One turn moves each row of this set onto another row. After a few examples, where does it send each row asked below?
q_119: [ 14  -4  24   9  -8 -19  10   4  25  12   0  -4   1  20   0  -6 -34   5
   4  24  15  11 -20  23  11  -2 -12]
q_783: [ -9  11 -35 -13  -6  -7   0  14 -18  33 -23 -17  -1   2  -5  -9  -5  -1
  10  12  18  19 -17  -1 -23 -19   3]
q_852: [ -1  -9  30  -5   3   2   2   7   9  20 -12  -5 -22  10  20  -6 -32  14
  10  14   1 -19  -3  17 -16   2   3]
q_380: [  0   7  -4 -16  21  11  32  17  -7  33 -29  -9 -32  -5  21  -6   2  -6
  -2  -5   6  17   2  -2  -8   1   1]
q_196: [ 13   0  26  19 -16 -17  17   7  14  -6 -15  -8   7  16  -1  -5 -33  -1
   8  30   3  13 -16   5  10 -11  -7]
q_37: [-13 -10 -14 -19 -17 -19  15 -17 -15 -13   1  -1  19  18 -13  -7  -4   0
   2   7  15  18  -4  10   2 -20  -1]
q_189: [-16   0 -25  -5  -5 -18  29   2  -4  10 -26 -26  25   9   8  -9 -21  13
  13   5  22  21 -30  -7 -14  -8 -19]
q_338: [-17  -2 -38 -27   1  -1  27  -6 -11   9 -18 -10   7  -2 -11 -13   2 -11
 -11   0  -7  23  -3 -10 -17   5 -13]
q_282: [ -7   6 -15  -9  25  11   2  18   3  26 -19  -2 -28   4  17   3   1  -2
  -9  -8  -4  13   4   1 -32   2   2]
q_40: [ -2  -3  -2 -17   1  -1 -11   9  -7  38  -4   1 -30  -3 -18  -6 -10   1
  -2  23  -5   2 -20  -5 -17 -13  15]
q_443: [  1  12  14  11 -10 -20  20  11  12  -2 -13   2   9  19  16  -4 -12  -3
   7  22  12  24 -21  30  12 -12 -11]
q_982: [ -3 -10  29 -13   5   9  17  15   8  24 -11 -10 -29  11  11 -12 -10  -7
   8  12   6 -13  -9  26   4  -8 -12]
q_261: [  6  -6 -35 -11  -1  -2  10  -3  -6  -2 -13  -7  -5   6 -15  -5  -9 -16
 -15  -7  -8  26  10 -21 -22  -1   0]
q_88: [ -8   0  14  -5  22   1  13  -1 -10  30 -30  -3 -28   8  13   7 -13  -1
 -22  -9  -3   7   6 -12 -31   9   5]
q_231: [ -1   1  30  -5   0  -4  24   8  10  24 -29  -9 -12   2  24 -12 -30   5
   1  22  -8  -5 -15  19  -7  23 -13]
q_960: [  2 -12  24   3  11  -9   5   1  23  11   1   2 -22   3 -11   1 -24  13
 -12  20 -17   8 -32 -15  -2  -3   0]
q_29: [ -2   2   4   1 -19 -32  19 -18  -3  -4  -1  -8  22  21 -13   6 -14   5
  -3   2  17  30 -14  -4  15 -15 -13]
q_247: [  0 -17  19  20 -10  -9  10   6  24  -2  -1  -4   2  19  -8   0 -18  -9
   5  21   7   6  -2  19  14 -16 -22]
q_600: [-14  -8  16   9  16 -21  30  -5  20  -3 -14 -14  12  13   8   3 -28  25
  -1   5   5  18 -40 -15  -2  -5 -16]
q_462: [-17   3   5  -4 -11 -27  35 -15 -15  -8 -14  -6  25  17 -16  -1  -3  -6
  -9  13  16  32 -15  -8   6 -19  -4]
q_781: [ -8  -8 -23  -9  15  -2  14  11 -12  33 -37   1 -30  -3  13  -5   0  -5
 -12 -10  -5  11  -8  -9 -26   3  -4]
q_69: [-12  -7 -34 -18 -10 -17  20 -11 -21   6 -22  -8   5   0 -10  -4   3  -3
  -6 -12  -5  25  -8 -26  -7  -1 -13]
q_174: [ -6  -5 -29 -11   1  -5  39 -12 -11  14 -25  -8   5 -13   0  -7  -6  -1
  -3  -2   3  25  16 -27  -5   9   2]
q_498: [-18 -11  -4  12 -11 -24  21 -20   0  -2  -8   2  24   9 -14   8  -7   3
  -5   6  16  22  14 -11   7 -15  -5]
q_913: [  2 -13  18  -4  15  -2  11  11  11  39 -21   5 -31   7  19 -11 -26   6
  -3  13   6  -8 -18  22 -17   7  -1]

q_783 -> q_600
q_29 -> q_913
q_37 -> q_231
Where do these go?
q_462 -> q_852
q_380 -> q_498

One turn moves each row of this set onto another row. After a few examples, where does it send each row asked below?
q_278: [ -1  15 -14 -17  -1  11  -9  13  -4  -2   4   3  16 -15  12  -5 -17  -7
  -4  25  16   7  20   0   3  14 -11  11  -6  10 -11  23 -31 -10   0 -12
  17   2  33  10 -23 -11  -7]
q_122: [  9   4   2  -1  29   0   6  -9  -4   8  -6  11   2  -3   9 -12  11 -27
  -3   4  -3 -25  -5 -13 -14 -11  20 -21  -6  19 -14 -19 -27  -4  10 -30
  23   3  19 -31 -23  32 -23]
q_894: [  1  12   1  -7  30   2  17 -12   5  14  -5  -8  -7   1  19 -23  14 -30
 -10   6 -11  -9 -14 -32  -9 -11  21  -7   2  24 -11   5 -16   2   9 -20
  21   0  25  -9 -20  23 -33]
q_359: [  9  23 -21  -3   2  23  -8   8  -4   8  16   5   6 -19  11   5 -13 -27
   8  25   3 -10  30   0  -6   1   6   2  -8   2  -3   0 -33  -6  -7 -12
  15  -1  26 -14  -6 -26 -17]
q_907: [ -1  20 -18 -10   3  12  -7   9  -3   0   5  -5  12 -14  18  -3 -25 -13
  -7  36   6  11  19  -4   3   1   1   9  -4   7  -9   8 -29  -3   2 -12
  19   9  32   7 -18 -18  -6]
q_816: [  5   5   3 -11  10   3   3  22 -11  -9 -22  -2   0 -24 -19   8   3  16
  -8  -8   9   1   3   3  -5   3 -12 -14 -17  -9  16 -25  16  -1   8   3
 -31  -4  17 -25 -28 -20 -20]
q_270: [ -2   0 -16  26   3 -33   1   0  25  -3  24   1  13 -18   5   3  15  -2
   2   8  -4   3   0   3  -5  12   8 -15   1 -10  15 -29  -7 -15   7  -9
  22  -5  -7   0 -24   7  -1]
q_800: [ 14   5   0  -6  22   5   7 -12   9  13  -4  12   7   3   2 -14  21 -33
  -9   6   5 -27  -3  -2 -15  -6  18 -17  -3   6 -14 -13 -30 -13   0 -32
   1  -3  13 -30 -17  36 -21]
q_780: [ -2   5  -1  -5  26  -3  16  -9   5  12   0   7  -1   1  15 -21  11 -27
  -1 -10  -2 -24  -9 -27 -11  -3  17 -15  -6  27 -10  -1 -23  -7  17 -24
  20   2  30 -23 -24  29 -26]
q_861: [  0   9  11 -33  14  16  -9   2  -1   9 -14  -6  -1 -10   5 -17  20  -6
 -10   2   4 -21 -19 -24  -2   8 -10  13   3  15 -30  -5 -11   3   2 -15
  13 -12  17  21 -36  23 -37]
q_609: [  1   9  -6 -12   9  16  -8  -5  13  21   8   2  -2  -4  11 -11   6 -27
   0   3  -4 -44  -7 -19 -11  -5  20  -2  -1  -1 -24 -49 -21  -5  10 -24
  -2   3  18 -15 -16  16 -22]
q_379: [  7  17 -25  -8  21 -14  -9 -11  -5  -2 -19   5  -5 -22   8   6   6  22
  22   0  13 -26 -11   6  -5  28   4 -12 -27   6  16  -5   6  -7   2   7
 -32  -2   3 -13 -29  -1   6]
q_191: [  9  17 -21  -8  35 -11  -9 -12 -14 -10 -21   1  -8 -31  13  11  -9  20
  10  13   0  -6  -8  -4  -4  13   7 -23 -26  12  13 -24  15   4   5   9
 -12   1   3 -15 -24   2   5]
q_144: [  9  13   7 -32   9  26  -8  -2   8  17  -7  -3  -2  -9  -3 -14  30 -18
  -9   3   5 -29 -12 -14  -7   8  -6  12   4   2 -28  -8 -15  -2 -10 -16
  -4 -19   9  12 -23  21 -42]
q_152: [  9  18 -14 -20   1  24  -7  10  -1   1   7   4  14 -19   5  -3 -11 -17
 -11  28  13  11  26   4  -1  10 -11   5  -5   3 -10  20 -29 -10 -13 -11
  10  -7  27   4 -11 -10 -15]
q_367: [  2   5  -2 -11   9   5   8  21  -3  -4 -13  -1  -3 -24 -17   5   4   9
  -4 -18   6  -3   6  -3  -6   5  -9 -15 -19  -8  20 -23  17  -3  10   7
 -34  -5  23 -29 -21 -23 -23]
q_506: [ 15  14   7 -20  11  25 -18  -2  -2  16 -10   0  -2 -11  -4  -4  29 -19
   1  11   2 -42  -9  -6 -11  -2   3   7   2  -1 -28 -29 -21   2  -9 -22
   3 -13   1  -2 -26  15 -40]
q_511: [ -5  10  -2  -3   9  -1   8  20  -7  -2 -15 -11  -9 -20  -8   4   0  12
   4 -15   0  -5  -2 -13  -3   0  -1  -6 -17  -3  23 -21  17   3  17   8
 -27   3  26 -23 -28 -35 -23]
q_130: [ 13  18 -11 -14   3  23 -15  13 -14  -2   3  10  12 -25   2   6  -7 -14
   1  27  12  -1  29   8  -2   7 -12   3  -9   7  -9  12 -32  -5 -12 -13
  22  -7  22  -5 -16 -15 -19]
q_369: [ -3   7   0 -12   5  -3   6  20  -3  -6 -24 -11   1 -14 -14   0   3  19
 -10  -4  11   4  -6   0  -1   6  -9  -1 -13 -11  16 -13  16  -3  11   4
 -41   2  21 -12 -33 -24 -15]
q_89: [ 18  26 -21  -8  31  -2 -11 -16  -9  -2 -24  -8 -12 -27   8  11   7  12
   8  26  -3  -7 -10   4  -6  10  11 -13 -19  -1  15 -17  14   7 -12  11
 -27  -6  -9  -9 -18  -7  -4]
q_939: [ -9   6  -1 -13  15   6  -7  -1   5  12   0  -1  -1  -5  19 -13  -5 -15
   1   2  -4 -36 -14 -28  -6  -4  16  -1  -2  13 -26 -46 -17  -1  23 -23
  15  10  25  -6 -28  18 -17]
q_642: [  0   4  -8  13   9 -24   6   2  18  -5  20  -5   4 -27   2   0  26  -1
  -1   0  -7  17  -1 -11  -3  17  -9 -10   2   3  17  -2   3  -6  -2   2
  36 -20  -5  16 -24   5 -22]
q_482: [  2   9  -2  -5  12   5   8  18  -7  -3 -13  -8  -9 -25 -12   6   1   7
  -2 -11  -3  -1   4 -10  -5  -3  -1 -14 -16  -6  22 -29  19   3  10   8
 -28  -2  22 -29 -20 -31 -26]
q_182: [ -5  -2 -14  19   6 -33   6   0  25  -6  25   2  12 -21   7   0  11   0
  -2   1  -5  12   0  -6  -3  15   0 -17  -1  -2  15 -22  -2 -13  10  -5
  29  -8  -1   5 -24  12  -3]
q_350: [  6   7 -13  27  -2 -26  -4   0  20   2  18  -4   7 -18  -2   6  34  -4
  13   9  -3  -9  -2   9  -6  13   4  -2   3 -14  18 -14 -10 -11  -7  -7
  17 -14 -17   5 -27  -6 -16]
q_958: [  1  13   7  -7  26  -3   9  -8  -4  11 -18 -10  -4   3  15 -21  23 -18
  -3  10  -3 -14 -21 -24  -6  -7  13   4   3  25 -13  17 -20   3   7 -22
  22   0  19   1 -36  20 -34]
q_168: [  3   3 -17  28  -1 -30  -2  -1  25   1  22  -1  10 -15   1   4  25  -4
   9   9  -2  -6   0   8  -7  12   8  -9   2 -16  17 -24 -11 -15   0  -9
  15  -8 -13  -1 -24  -1  -5]
q_478: [  4   8  -9  16   5 -21   4   1  18   0  18  -7   2 -26  -2   1  35  -3
   5   0  -7   8  -2  -5  -4  18  -8  -3   4  -2  18   3   0  -6  -8   2
  29 -23 -12  16 -24  -1 -27]
q_981: [ 10  23 -27 -17  22  -1   3 -16   9   6 -11  -6 -12 -21   7  -1  13   8
   9   0   5 -11 -10  -5  -5  28   5  -8 -21   2  20  10  15  -5 -10  16
 -43 -13   4  -3 -12  -5  -7]
q_489: [ -6  12  -5  -6   6  -1  12  17   2   0 -16 -17  -8 -15  -6  -1   0  10
  -4  -8   0   2  -5 -13  -2   0   1  -1 -12  -8  22 -16  20   1  14   9
 -37   4  25 -16 -25 -35 -21]
q_596: [  4   6   1 -15   7   4   6  19  -2  -6 -21  -8   2 -18 -18   3   3  13
 -16  -1   8   9   0   2  -4   3  -9  -9 -13 -15  15 -21  17  -2   4   4
 -41  -2  16 -18 -25 -19 -17]
q_986: [ 10  18 -18 -10  -3  22 -10  11  -5   6  14  13   9 -21   3   3  -6 -21
  10  13  14 -15  31   5  -4  12  -7   4 -12   5  -4  15 -36 -12  -8 -12
  13  -8  27 -12 -11 -20 -18]
q_431: [  1  15 -27 -18  27 -11   4 -12   5  -2  -8   4  -9 -25  13  -2  -3  16
  11 -12   7 -10  -8 -12  -4  31   1 -18 -28  14  18   3  16  -8   7  15
 -29  -6  16  -9 -18   6   3]
q_887: [ 14   5   5  -6  17   0  -1  -8  -1  10 -17  10   9   6  -1 -13  30 -19
  -3  10  13 -33 -11   6 -13  -1  11  -6  -2   7 -17   0 -35 -11  -3 -34
   3  -3   7 -19 -34  33 -23]
q_470: [ 11  25 -23 -17  37   2   3 -17   0  -2 -14 -10 -15 -31  12   4  -2   7
  -3  14  -8   9  -7 -14  -5  14   9 -19 -20   8  16 -10  25   6  -7  18
 -24 -10   3  -5  -7  -1  -8]
q_517: [  8  21 -18 -12  31 -10  -8  -9 -17  -7 -25  -4 -13 -30  10   7   6  25
  18   4   3 -11 -14  -7  -2  23  -3 -10 -25  17  15   3  16   5   1  15
 -13  -7   3  -2 -32  -5  -8]
q_245: [  7   9 -10  21   1 -21  -1  -1  18   2  17  -7   3 -22  -3   5  38  -5
   9   7  -5  -1  -2   4  -5  14  -1  -1   4 -10  19  -4  -5  -7 -12  -2
  22 -21 -17  12 -24  -7 -24]
q_713: [ -5  20 -25  -6  -3  11  -2   8   5   7  15  -2   9 -10  20  -6 -23 -20
   3  23   7  -2  22  -8   0   7   6  10  -7   6  -4  11 -32 -11   5 -12
   9   9  38  -1 -13 -23  -5]
q_589: [ 17  12   7  -8  21   5   1 -11  -1  12 -22  -5   4   7   2 -15  33 -22
 -11  25   3 -17 -16   1 -11  -9  15   2   5   5 -18   4 -28  -2 -10 -30
   4  -4   3  -6 -31  26 -30]
q_585: [ -4   0 -11  14  10 -28   8   1  23  -7  24  -2   8 -26   6  -2  15  -2
  -6   0  -7  19   1 -11  -3  16  -5 -15   1   2  15 -13   4  -9   5   0
  34 -14  -1  12 -21  11 -12]
q_891: [  6   8  -1 -15   5  17 -15  -1   4  19   0   8   0  -5   1  -7  22 -20
  11  -4   6 -58  -8  -8 -11   3   9   4  -3   0 -25 -34 -26  -7   4 -25
  -3  -6  11 -13 -26  15 -29]
q_743: [  6  13   4 -12  17   3  11 -11   7  16 -16  -9   0  10   8 -24  33 -22
  -9  12   4 -16 -20 -12  -8  -1  12   8   6  12 -14  24 -24  -5  -4 -24
   1  -5  14   3 -31  24 -33]
q_397: [ 11  20 -31 -13  27  -2   2 -18  12   3  -6  -1  -8 -22  10   2  -2   3
   1  10   1  -5  -4  -2  -8  19  14 -21 -22  -3  18 -18  14  -7  -5  10
 -42  -4   5 -16  -5   2   5]
q_104: [ -6   9   6 -31  19  16  -2  -2   8  10  -7 -11  -2  -9  14 -20   5 -14
 -20   9  -6  -8 -17 -35  -2  -2   1   7   5  15 -29 -20  -5   5   9 -14
  13  -4  23  19 -25  25 -31]
q_723: [-14   5  -2 -25  13   7   2  -2  15  13   3  -4  -1  -3  20 -23  -3 -14
 -10  -5  -1 -23 -16 -36  -3   4   8   4   1  16 -26 -25 -11  -4  22 -17
   8   4  33   8 -26  25 -20]
q_509: [ -3  11   0  -7   8  -3   6  19  -6  -5 -25 -19  -4 -15  -8   2   0  16
  -9   3   2   7  -7  -6  -1  -2  -2   0 -10  -9  18 -20  19   5  12   6
 -33   6  20 -11 -31 -31 -17]
q_936: [ -1  21 -21   1   0  11 -11  11  -8   5  11   4   7 -16  17   2 -19 -17
  16  22   7 -15  23  -4  -1   3   5   8 -10  10  -4   3 -36  -6   6 -13
  21   9  33 -10 -18 -28  -9]

q_397 -> q_981
q_589 -> q_894
q_478 -> q_182
Where do these go?
q_278 -> q_936
q_939 -> q_506
q_367 -> q_369

